rotation ticks, each row followed by its count of ticks:
The counts run from 0 to 193.
[-1.01  2.03 -1.21  3.02 -0.50  0.76  0.06  1.32  0.69  3.39  0.49  2.06
 -1.43  0.40  1.90 -1.43 -0.03 -2.19 -2.00  1.06  1.14 -0.82 -0.54 -0.19
  2.80 -1.05 -1.16  3.32  2.60  3.11 -0.29  0.00]
80
[-0.89  1.04  0.68  1.73  0.63 -2.81  0.64  0.42 -1.33  0.16 -0.01  1.84
  0.08 -0.46  2.23 -3.65 -0.23 -0.51 -3.35  1.09  3.78 -0.52 -0.86 -0.19
  1.40  0.61  0.63  2.54  2.65  2.65  0.60  0.91]
140
[ 0.49  0.88  3.14  0.14  0.79  0.04  1.43  0.32 -3.38  3.14 -2.51 -0.04
  1.02  0.07 -1.26 -1.80 -1.41  0.20 -2.59 -0.39  1.15 -0.20 -1.47 -1.45
  1.40  0.18 -0.06  2.33  2.97  2.27  0.48  1.38]
53
[ 1.44  0.30  2.55  1.00  2.35 -0.24 -0.23 -2.93 -2.77  3.46 -0.09  0.22
 -0.03  1.17  0.09 -3.19  1.37 -0.63  2.30  1.44 -0.50  0.05  1.59  0.78
  0.38  2.01  1.00  1.87  1.65 -0.62 -2.54  1.80]
37
[ 0.77  1.97 -0.43  1.13  1.33 -0.39 -0.80  0.00 -0.96  4.39  0.13 -1.62
 -0.89  1.70 -0.87 -2.30  0.53 -3.96  0.23  0.81  3.10  0.33 -1.99  0.08
  2.88 -0.64 -1.43  1.67  0.81  1.37 -0.84  2.35]
167
[ 0.42  1.50 -0.41  3.32 -0.87  1.06  1.23  0.83  0.11  2.46  1.90  1.33
  0.11  1.05  0.34 -1.37  0.79 -2.11 -1.26  1.14 -1.91 -0.87  0.37 -0.90
  1.67 -3.10 -0.44  4.01  1.64  2.54 -0.43 -1.73]
78
[-0.20 -0.17 -1.32  4.12  0.44 -2.58 -0.56  1.01 -2.17  0.56  0.81  0.25
  0.81  0.32  1.86 -1.38 -0.69 -0.17 -1.63  0.40  0.81  0.25 -3.00  0.71
  3.73 -0.35  2.44  0.29 -0.99  3.33 -2.04 -0.79]
3
[ 0.89 -0.62  2.19  2.11 -0.22  0.51  0.61 -1.45 -3.44  3.77 -0.92 -0.68
 -0.35 -1.51 -0.45 -0.84  1.13 -0.07  0.82  0.42 -0.82 -1.37  1.80  1.26
  2.25  1.59  1.89  2.66  1.72  0.32 -1.78  2.96]
182
[-0.29  1.75 -0.41  3.68 -0.59  0.86  0.85  0.83  0.18  3.02  1.63  1.68
 -1.14  0.86  0.62 -1.00  0.49 -2.49 -1.73  1.46 -0.82 -0.50  0.00 -0.46
  2.47 -2.11 -1.13  3.31  2.17  3.29 -0.64 -1.21]
79
[ 1.79 -1.61  3.29 -0.38  0.59 -1.81 -1.20 -0.61 -2.65  2.61 -2.56  0.54
  0.58  0.67  0.80 -0.47 -0.86  0.37 -2.01  0.69  0.89 -0.34 -2.57 -0.65
  0.64  0.77  0.97  3.46  3.19  1.27  1.09  1.31]
55
[ 0.73  3.17  0.41  2.29 -2.12 -1.17  0.83  1.32  1.14  2.30 -2.84 -0.36
 -2.67  1.88 -1.13  0.19  0.37  0.71  0.66  0.53  1.99 -1.10 -1.10 -0.27
  2.41  2.28  0.48  1.16 -0.83 -1.99 -2.51 -0.36]
100
[ 3.03  0.67  0.45  3.35 -2.75 -2.20 -0.15 -0.62 -3.04 -1.61  1.31  1.17
  0.12 -0.79  1.60 -3.31  0.46 -0.67 -2.26  2.58 -0.03 -1.43 -2.28  0.53
  1.06 -1.74 -0.37  1.96  1.23 -1.90  0.01 -0.53]
134
[ 0.12  1.92 -0.81  3.24  0.51 -0.66 -1.91  1.67  1.86  3.41 -0.59  1.63
 -1.04  3.46  1.36 -2.00  0.11 -0.94  0.69  0.97 -1.14  0.64 -1.71 -0.45
  2.79 -0.06  2.40  1.16 -1.85  1.59 -1.74 -0.81]
89
[ 0.48  0.27 -0.28  3.36 -0.34  0.77  2.49 -0.40  0.41  1.29  0.27 -0.95
 -1.35 -0.03  0.08  0.47 -0.62  3.36 -2.47 -0.11 -0.02 -0.31  1.10 -1.23
  2.47 -0.46  2.01  5.21  1.62  1.61 -0.59  0.16]
69
[-1.16  1.01 -2.79  1.70 -1.65 -0.85  2.80  0.67 -1.01  2.49 -1.68  2.34
 -0.06  2.38  0.89 -2.82  0.76 -0.09  1.86  1.44 -1.55 -0.94  0.97 -0.56
  2.52  0.88  0.35  0.28  0.87 -0.74 -3.82  1.57]
93
[ 0.97  0.72 -0.79  3.28 -2.26  0.86  1.57  0.71 -0.70  2.00  0.65  1.15
 -0.24  1.39 -0.17 -1.42  0.65 -1.62 -1.38  1.68 -2.81 -1.32  0.14 -1.83
  1.05 -3.87  0.61  3.79  0.37  0.59  0.11 -1.75]
77
[ 2.96  1.79  1.60  2.00 -1.11 -2.18  2.33 -1.67 -1.12 -1.41  1.23 -1.05
 -2.30 -0.84 -0.24  0.04  0.34  2.90 -1.98 -0.71  1.49 -0.05 -1.12  1.16
  1.14  0.59  1.50  3.58  2.34 -0.72 -2.50 -0.42]
127
[ 2.61  0.19  1.89  1.36 -0.37 -3.41 -2.28 -1.09 -1.36  0.75 -2.17  0.81
 -0.28  1.33  0.09 -0.69  1.15 -0.26 -1.18  0.09 -1.23  0.85 -3.20  2.72
  0.53  2.31  2.98  1.87  1.29 -0.05 -2.05  0.77]
115
[ 2.22  0.77  4.05  2.82 -0.08 -0.61  2.39 -1.49 -2.08  1.39 -2.84 -1.90
 -0.08  1.29 -0.97 -0.51 -0.75  1.29  0.67  1.36  0.94  0.44 -1.05 -1.93
  1.09  2.90 -1.07  1.85 -0.55 -0.05 -1.58 -1.12]
43
[ 2.27  1.42  2.02  2.85 -2.32  1.03  2.42 -0.02 -2.77  0.71 -4.01 -1.38
 -1.23 -1.52 -0.50  0.53 -1.04  0.29 -1.08  0.49 -0.04 -0.08 -1.48 -1.41
  1.70  1.72  0.63  1.76 -1.20  0.91 -0.57 -0.67]
188
[-0.43  0.96 -0.21  4.33  1.89 -1.91 -0.35  0.74 -0.58  1.30  1.84  1.12
  1.06  1.63  1.36 -4.06 -0.39  0.54 -0.75  1.49  0.96  0.50 -0.97 -1.79
  3.21 -0.71  1.99  0.61 -2.15  1.69 -1.32 -1.01]
148
[ 2.07 -1.23  1.07  2.12  1.11 -1.02 -2.10 -1.40 -0.82  3.11 -1.85 -1.86
  0.34  1.75  0.23 -0.46  0.86 -1.46  1.05  1.52 -1.31  1.19 -2.56  1.40
  1.76  0.96  2.61  2.39 -1.98  1.50 -1.65  1.20]
174
[ 3.62  1.65  1.16  1.46 -0.65 -2.42  1.40 -1.73 -1.78 -0.29  1.57 -0.34
 -2.99  0.15 -0.38 -0.47  0.87  2.65 -0.56 -1.01  1.02 -1.02 -0.60  0.95
  0.41 -0.05  1.54  3.37  2.81 -1.55 -2.20  0.47]
126
[ 1.08  4.00 -0.33 -0.08 -1.13 -1.38  2.50  0.52 -1.27  1.35 -2.45  0.21
 -1.34  0.50 -1.73 -1.55  0.00 -1.27 -1.52 -1.14  0.55  0.58 -2.78  1.52
  1.81  1.65 -1.79  0.52  2.78  0.87 -2.65  2.03]
110
[-0.08  1.29 -0.02  3.53 -0.44 -0.22  0.21 -0.04 -1.26  2.34  0.19 -1.92
  2.02  0.80 -1.24 -2.98  1.32 -3.94 -0.89  3.20 -1.42  0.19 -0.29  1.01
  1.79 -1.19 -0.58  2.34 -0.34  0.53 -0.67  1.29]
164
[ 2.81 -0.32  0.68  2.35  1.31 -0.37  0.94 -0.28 -1.71  1.51  0.07 -0.41
 -0.08  1.99  0.28 -1.27 -1.57  2.62 -2.08 -0.51 -2.86  1.33 -3.92 -2.63
  2.26 -1.73  1.44  1.97 -0.13  2.48 -1.11 -1.12]
60
[ 0.10  0.34 -0.04  3.38 -1.91 -0.49  0.89 -0.72 -0.95  1.58 -0.78 -1.80
  2.25  1.34 -1.23 -2.60  1.41 -4.11  0.41  4.43 -1.17 -0.03 -0.47  0.11
  0.99 -0.79 -1.49  2.35 -0.57  0.39 -1.41  0.13]
163
[ 0.03  0.04  0.15  3.49  2.23 -3.11 -0.27  0.32 -1.15  1.61  2.53  1.52
  0.31  1.91  1.89 -3.37 -0.35  0.51  0.26  1.79  2.43 -0.67 -0.88 -1.97
  3.11 -0.80  0.65 -0.11 -1.20  0.84 -1.68 -0.35]
149
[ 2.78  2.55  0.89  1.88  1.26  0.69  0.18 -2.03 -0.85  2.27 -1.21 -1.76
 -2.35  1.20 -1.27 -1.96 -0.12  2.03  0.54  0.44  2.03  0.19 -0.28  0.03
  1.50  1.98  0.92  2.65  0.47 -2.40 -1.38  2.26]
40
[ 1.88  0.81  3.43  2.81 -2.72  0.81  2.00  0.80 -3.82  1.40 -3.80 -0.58
 -0.41 -1.16  0.00 -0.39 -0.83 -0.45 -1.23  0.61 -0.59 -0.71 -0.95 -1.57
  1.68  1.32  1.19  1.12 -1.17  1.65 -0.21 -1.22]
189
[ 1.91 -1.01 -0.70  1.37 -0.40 -0.26  1.77 -1.71 -1.21  2.30  1.15 -0.08
 -1.57  0.65  0.65 -0.17 -0.25  2.75 -0.28  0.63 -0.30 -1.48  0.47 -1.05
  1.16 -1.78  1.64  4.92  3.42 -0.24 -1.36  0.64]
67
[ 1.83 -0.79 -1.64  2.94 -0.06 -2.72  1.12 -1.46  0.75 -1.57  0.43 -0.54
  0.94  2.66  1.41 -3.21  0.36  0.76 -1.98  2.53 -0.38  1.87 -1.85 -0.27
  0.27 -0.68  2.36  3.68 -1.03  1.52 -1.21 -1.01]
145
[ 0.92 -0.33  0.56  1.32 -0.39  0.19  3.53 -1.42 -4.48  3.41 -1.33 -0.72
  0.71 -0.28 -0.09 -1.10  0.06  0.01  2.00  0.88 -1.68 -0.58  0.46 -0.43
  2.79  0.81  0.35  0.29  0.83  1.29 -3.23  2.10]
180
[ 2.01 -0.76  3.74  3.37 -2.29 -3.35 -0.16 -0.21 -3.16 -0.56  0.72  2.09
 -0.08 -0.77  1.85 -0.90  0.76 -0.44 -1.68  1.78  1.42 -1.37 -2.23 -0.54
  1.22 -0.11  0.44  0.88  0.59 -0.18  0.08 -2.29]
132
[-0.37  0.88  0.62  4.15 -0.47 -1.33 -0.58  0.20  0.98  1.68 -0.75 -2.11
 -1.13  0.84  0.16 -0.69  0.05 -0.36 -0.23  3.25  4.54 -0.54 -0.47 -0.93
  2.71  1.37 -0.04  2.61 -1.68 -0.51 -0.58 -0.28]
158
[ 1.73  0.83  1.99  1.23 -0.12 -2.66 -0.52 -0.57 -3.79  1.34  0.97  1.66
 -1.01 -0.58 -0.23 -1.44  0.99  1.81 -0.20 -0.74  0.36 -2.36  0.72  1.21
  1.38  0.32  2.45  1.67  2.84 -2.47 -2.06  1.74]
124
[ 1.04  1.42 -1.17  0.24  0.43 -0.94  0.84 -0.19 -0.72  3.93 -1.31 -1.52
 -1.04  1.42  0.26 -2.00  0.01 -3.24  1.13  0.78  3.69  0.25 -2.59  0.11
  2.71 -0.12 -1.38  1.84  1.46  1.28 -0.84  2.94]
168
[ 4.17  1.53  1.20  1.97 -1.73  0.56  1.69 -1.77 -1.35  1.96 -2.03 -1.95
 -3.69 -0.33 -0.09  1.66 -0.41  0.72 -0.06 -0.27  1.43 -0.12 -1.53 -0.05
  2.10  1.42  0.50  2.69  0.07  0.06 -1.41  0.83]
186
[-0.28  0.31  1.41  3.99  0.17  0.42  1.28  0.80  0.30  2.40 -0.30 -0.66
 -1.44  0.28  0.10  0.83 -0.44  2.87 -2.69  0.13  0.54 -1.09  0.91 -1.84
  2.69 -0.35  2.11  4.82  0.38  1.38 -0.49 -1.10]
70
[ 3.36  0.70  3.32  2.68 -0.50  0.80 -2.28 -0.67 -3.56  2.25 -1.02 -0.07
  0.26  0.50 -0.75 -2.18 -0.18 -0.95 -0.04  2.16 -1.63 -1.20 -1.80 -0.59
  1.52 -0.40 -0.36  1.49  0.05 -2.80  0.39  0.23]
47
[ 4.30  1.54  1.22  1.87 -0.39  0.92 -0.03 -2.14 -2.65  2.13  0.76 -1.38
 -0.99  1.00 -1.18 -2.03 -0.77 -1.06 -0.82  0.71 -1.09  0.01 -2.64 -0.72
  1.63 -1.48 -2.82  2.27  2.22 -1.27 -0.40  0.73]
49
[ 1.47 -0.38  4.49  3.37 -0.72 -0.21  0.14 -0.97 -3.27  1.24 -3.28 -0.50
  1.20 -0.05 -0.30 -1.43 -0.63  0.36 -0.43  3.18 -1.21 -0.53 -1.01 -0.78
  1.43  2.34 -0.94  1.24 -0.45 -1.37 -0.46 -0.53]
45
[ 0.50  0.05 -0.89  4.07  0.26 -3.14 -0.51  0.14 -1.02  0.12  1.13 -0.82
  0.78  1.19  0.65 -0.88 -0.47 -0.37 -2.39  0.27 -0.07  0.81 -3.00  0.82
  2.62 -1.12  2.68  1.04 -0.97  3.99 -1.95 -1.40]
2
[ 3.47  2.27  0.72  1.49  0.01  1.37  1.35 -1.36 -3.17  1.66 -0.25 -1.44
 -0.72  0.21 -1.60 -2.11 -1.18 -0.79 -1.43  0.41 -1.13  0.57 -2.95 -0.50
  1.56 -1.22 -2.91  2.05  2.70 -0.15 -0.88  1.13]
50
[ 1.73  0.91  1.66  1.92  2.17 -0.09 -0.62 -2.75 -1.81  3.08 -0.32 -0.20
 -0.67  1.15  0.14 -2.63  0.96  0.58  1.86  1.46  0.64  0.40  1.21  1.52
  1.39  1.94  0.82  2.91  1.97 -1.53 -2.23  2.22]
38
[-1.08  1.04 -1.80  1.39 -1.29 -1.03  3.01  0.67 -0.72  2.96 -1.47  2.03
  0.75  2.22 -0.41 -2.52  1.56  0.04  1.84  1.14 -1.44 -1.37  1.90 -0.12
  1.56  0.26  1.86  1.59  1.08 -0.44 -3.86  0.65]
94
